In the rows, 128 means zero.
One hidden turn or mirror swaps the rows below in pairs. Which row is each named row swapped with?
The rows were stretched afterwards, more along some directions than others.
k823: [137  91 139 152 104 136 148 119 109 134 144 159 116  74 145 142 119 128
 120 138 113 145 125 134 141 109  97]
k943: [123 107 122 119  96  98 139 117 122 131 160 144 124 142 123 118 158 156
 133 119 117 147 135 105 149 114 115]
k607: [124  96 143 126 123  78 117 134 147 121 172 143 143 123 148 114 160 134
 121 106 139 146 137 117 134 127 111]
k7: [147 131 151 126 112  93 156  99 144 123 135 141 112 119 136 147  88 118
 114 156 127 147 112 127 145 119  98]
k767: [127 103 152 139 108  68 133 125 137 118 183 129 117 136 147 148 128 137
 128 110 152 155 152 117 116 115  88]
k976: [101 140 144 139 111 119 139 148 136 127 133 130 138  97 152 132 129 122
 132 144 119 111 115 122 106 132 105]
k28: [100  80 175 159 121 111 141 112 118 122 149 149  95  90 137 133 115 136
 111 126 148 167 132 122 140  91  97]
k293: [117 129 143 136 108 129 134 127 169 106 179 143 124 122 123 149 143 138
 124 115 151 146 162 112 113 108  84]
k666: [104  84 147 156 113 121 141 118 122 113 163 165  97 106 131 137 120 144
 125 133 132 169 153 139 143 101  99]
k680: [120 111 170 154 135 127 142 155 149 107 165 174 121 119 161 136 124 146
 121 118 155 136 146 115 131 112 118]
k656: [121 133 122 152 111 101 141 143 170 106 152 170 123 128 172 132 127 143
 128 129 135 133 135 116 155  95 102]
k288: [110 117 156 148 126 133 142 162 155 113 167 175 120 107 169 134 127 142
 130 134 126 130 149 122 137 104 120]
k746: [102  90 144 153 124 128 146 124 114 116 151 149  98 106 140 131 116 138
 121 131 133 169 136 139 148  94 102]
k573: [145 128 136 120  94  67 137 107 154 125 186 111 138 127 115 153 141 150
 135 132 148 147 143 132 132 109  92]
k418: [122 133 148 106 105  95 147  95 134 118 142 133 120 135 123 144 104 127
 115 146 134 137 119 121 129 127 100]
k351: [124  92 124 132  90  96 143 113 122 133 169 148 123 131 132 114 162 155
 125 116 113 142 129 101 158 108  99]
k3: [106 141 144 139 113 106 140 126 130 123 152 137 129 111 132 154 126 121
 125 144 132 119 125 119 112 128  93]
k310: [ 89  86 145 141 118 111 137 107 108 123 157 138 105  92 122 126 129 137
 123 133 141 153 142 127 133 109  97]
k884: [133  95 134 125 114  71 118 115 135 132 178 146 135 127 134 110 154 126
 120 108 134 145 140 124 134 125 112]
k513: [149 111 139 156 106 134 145 139 134 130 141 147 122  84 167 132 114 129
 129 146 116 140 114 132 142 109  90]
k257: [130 128 111 154 118 104 142 132 157 116 143 169 132 136 175 126 132 134
 121 122 126 133 131 113 166 114 102]
k755: [124 127 135 138 139 113 132 142 171 108 165 157 124 115 148 164 140 131
 128 120 148 151 142  83 125 128  92]
k631: [155 126 131 127  90  68 139 118 158 122 186 120 132 121 128 150 130 145
 134 128 139 154 142 140 136 107  96]
k249: [155 132 124 132 107  81 135 113 157 126 180 113 135 129 130 157 138 140
 132 121 139 159 135 134 136 111  96]
k210: [134 132 142 126  95  70 147 119 159 124 189 123 133 120 124 171 138 149
 142 139 137 153 152 134 131 106  91]
k522: [132 138 146 108 105  98 155  99 141 113 138 130 126 131 115 146 104 119
 114 152 137 136 115 127 131 126 100]
k985: [133 100 138 138 120  75 118 132 150 126 173 149 130 124 144 116 146 127
 122 109 137 150 134 126 135 121 115]
k345: [125  93 165 175  92 102 145 112 143 107 145 150 144 110 147 133 137 144
 111  91 163 140 125 111 135 106  86]
k500: [134  87 134 124 117  78 115 116 140 128 179 148 131 122 143 111 157 123
 114  98 138 153 130 107 141 123 103]
k885: [115 121 151 111 104 111 143 133 164 117 157 153 114  80 140 162 144 121
 121 127 144 125 131 105 133  93 109]
k629: [127 117 146 156 140 113 136 137 175 100 177 162 122 109 148 170 140 130
 124 115 162 157 145  88 137 104  84]
k816: [115 135 131 147 116 116 140 132 133 134 141 132 129 111 144 130 132 128
 127 131 121 123 114 111 129 126  92]
k252: [126 111 135 134 110  71 124 126 145 121 174 132 142 131 137 115 152 138
 122 103 138 143 126 115 131 126 112]
k766: [112 143 150 135 113 107 142 128 129 122 141 131 124 103 132 137 123 117
 126 137 127 124 126 117 103 127 104]
k919: [126 115 149 107 102 106 139 122 160 121 155 154 121  79 135 161 144 115
 118 118 151 123 122 109 132 105 106]
k898: [113 145 150 151 120 113 137 134 133 122 137 135 144 114 146 146 128 126
 128 143 125 116 132 129 101 141 104]
k965: [148 110 160 138 115  66 127 131 149 111 177 142 114 152 147 148 118 131
 129 110 161 164 151 118 117 118  99]
k57: [147 124 141 128 103  71 138 116 152 132 179 108 127 122 127 151 132 148
 136 132 141 159 136 134 136 103  96]
k439: [118 128 118 160 116 114 146 140 148 105 149 174 123 142 171 133 130 150
 127 129 122 137 140 115 163 109 105]
k186: [123 132 136  96 122  93 148 100 139 121 141 129 129 118 134 140 104 116
 117 154 136 142 119 118 131 136  99]
k742: [116 147 141 140 107 125 140 132 179 111 186 144 118 125 121 162 142 141
 131 130 147 148 156 130 129  95  81]
k561: [117 124 137 143 140 120 122 145 171 104 163 157 130 111 149 163 144 125
 128 128 151 137 147  96 118 132  99]
k188: [140  99 150 153 109 122 146 137 119 136 143 147 121  74 159 136 109 127
 128 136 124 132 122 133 134 116  99]
k999: [120 104 156 135 133 125 134 145 145 118 162 164 138 101 160 129 128 131
 120 123 138 134 141 126 124 128 121]
k292: [139 132 139 118  98  76 137 125 166 124 181 118 130 127 133 155 144 147
 135 129 140 155 141 136 141  97  88]
k370: [136 108 142 127 105  71 123 126 150 121 183 142 144 114 125 130 155 127
 126 115 147 130 135 126 127 128 115]
k243: [129 121 139 154 138 103 130 128 172 101 173 155 131 118 147 164 151 134
 122 111 161 150 139  92 135 116  87]
k352: [128 112 142 147 136 106 126 127 171  97 173 154 129 114 146 156 153 129
 117 109 163 150 146  84 129 116  87]
k112: [105  93 162 158 112 119 152 120 137 118 157 156  96  90 136 137 117 134
 120 132 138 172 127 132 152  84  88]
k946: [121 100 163 152  87 111 144 110 137 104 139 149 133 116 139 137 130 138
 108  92 156 140 124 111 124 110  92]
k814: [145  94 145 145 110 126 138 129 116 143 148 154 117  90 152 132 121 138
 129 133 117 150 116 135 136 114  90]
k978: [133 103 134 117 119  66 114 126 149 128 178 137 134 123 129 114 152 124
 124 116 143 141 138 119 128 132 115]
k532: [118 113 153 114 101 132 134 136 157 124 149 155 112  73 137 159 141 119
 123 129 142 122 123 110 132  98 106]
k406: [114 144 140 131 113 129 141 128 169 109 169 144 113 135 116 154 141 141
 120 112 157 148 155 112 118 105  92]
k498: [124  99 154 159  96 102 138 115 154 100 144 155 143 113 145 126 138 143
 111  94 160 140 124 101 126 108  92]
k202: [ 90  82 155 150 122 125 134 121 110 127 152 145  99  88 139 111 123 135
 118 134 132 153 136 130 141  93 105]
k216: [116 122 152 101 106 112 144 144 160 123 153 149 123  77 140 164 135 118
 129 139 139 121 125 111 124 108 114]
k342: [126 112 134 140 134 116 123 134 168 106 175 148 121 117 143 151 154 127
 122 110 159 156 134  86 134 108  82]
k859: [114 109 160 106 104 117 135 139 154 124 158 159 106  75 141 154 140 120
 122 116 152 128 120  94 132  97 103]
k86: [150 124 141 142 100  68 142 110 150 126 189 121 135 134 126 157 135 152
 138 131 138 161 150 139 136 104  90]
k770: [106 143 145 126 117 100 133 145 134 135 152 136 129 116 140 144 128 131
 140 147 124 120 125 129 104 135  97]
k469: [113 114 142  96 110 119 139 128 158 123 154 158 117  76 133 154 144 109
 117 119 146 124 125  96 133 102 108]
k35: [136 142 144 120 112  96 151 107 153 119 145 133 121 119 124 148  96 121
 122 168 128 141 138 135 126 126  98]
k774: [144 105 144 160 104 136 141 128 122 132 144 160 118  83 154 134 125 131
 125 140 116 137 129 143 143 104  97]
k354: [156 116 143 154 117 126 153 127 118 127 140 150 114  88 162 136 102 131
 128 147 112 148 123 129 143 109 103]
k403: [120 131 130 102 116  89 142  97 143 123 149 141 115 118 117 142 115 120
 117 163 133 138 143 118 134 130  99]

k985 swaps with k573
k370 swaps with k249
k884 swaps with k86
k607 swaps with k292
k500 swaps with k210

